128 stands for zero in the data rows.
Here are some points, each followed by its number:
[ 75 157  87 177 126 161 138  92] 0
[164 108 146 133 156 155  97 129] 1
[143 100 220   0 170   0 117  48] 2
[129 122 120 159  85 189 144 117] 3
[159 133 185  13 149   0 119 138] 4
[130  84 204 211  93 228 134 184] 5
[148 103 166  58 171  31 125 140] 6
[108 151 163 132 107 152 132  78] 7
[135 128 186  30 163  28 117 143] 8
[107 108 103 122 142 123 107 139] 9
[ 84 178  87 154 140 150 177  77] 10
[ 86 132  87 160  67 167 145  92] 11
[134 125 137 161  81 153 162 110] 12
[119 129 147  48 163  16  55 122] 13
[145 120 118 102 124 142 124 121] 14
[127 158 112 129 139 115 146 102] 15
[109 125  73 171  88 176 169 134] 16
[116 112 109 147 121  94 144  95] 17
[122 116  90 188 142 166 153 107] 18
[144 158  76 135 140 143 146 116] 19
[124 141 187  86 128 112 149 143] 20
[116 120  86 143 163 138 122 110] 21
[139 134 110 118 146 105  98 153] 22
[141 114 159 140 159 179 146  90] 23
[134 131 128 134 148 134 145 136] 24
[139 132 192  46 138  83 104 130] 25
[156  76 162 156 124 167  94 200] 26
[134 115 104 122  67 156 138 129] 27
[127 138 103 164  95 144 134 119] 28
[176 139 180  79 147  85  70 152] 29
[118 204 110 127 161 115 115 106] 30
New points follow, each followed by the numbers of its two nearest points above by angle, seen from the average point of the numbered points, nearest first.
[112 170 109 142 134 158 108 115] 0 30
[137  91 144 178 123 146 125 123] 5 26
[ 97 128 132 171 114 177 155 103] 3 0
[101  93 147 131 154 134 120 153] 26 9
[135 124 126 131 133  76 160 178] 6 22
[118 142 102  86 164  79  96 134] 13 22
[120  96 113 185  95  99 190  93] 17 12
[141 102 125 108 109 137 113 170] 26 14
[138 120 172 153 100 179 136 157] 5 26
[134  86 164 158  83 193 130 160] 5 26
[131 166 119  70 146 126  99 174] 22 29
[ 99 130 138 154 124 153 144 146] 5 16
[111 109 118 128 122 148  85 130] 9 26
[130 116 101 104 130  90 117 190] 22 9
[142  99 192 123  64 169 159 140] 5 12
[160 142  79 131 159 158 172  96] 19 18
[126 146 189  37 162  25 108 156] 8 4
[132 127 123 146 103 115 105 138] 28 26
[100 155 107 146 114 140 118 102] 0 11
[120 127 142 169 118 132 126 147] 5 26
[157 113 104 187 118 147 130 108] 18 28
[145 152 139  85 136 127 108 150] 29 25
[ 95  93 149 164 127 143 130 146] 5 26
[102 107 171 181 111 170 135 165] 5 26
[138  76 103 105 145 119 148 132] 9 14
[137 158 115 113 140 159 167 130] 19 24
[133 160 122  88 104 139 114 120] 14 27
[132 149 134 114 122  90  94 129] 13 29
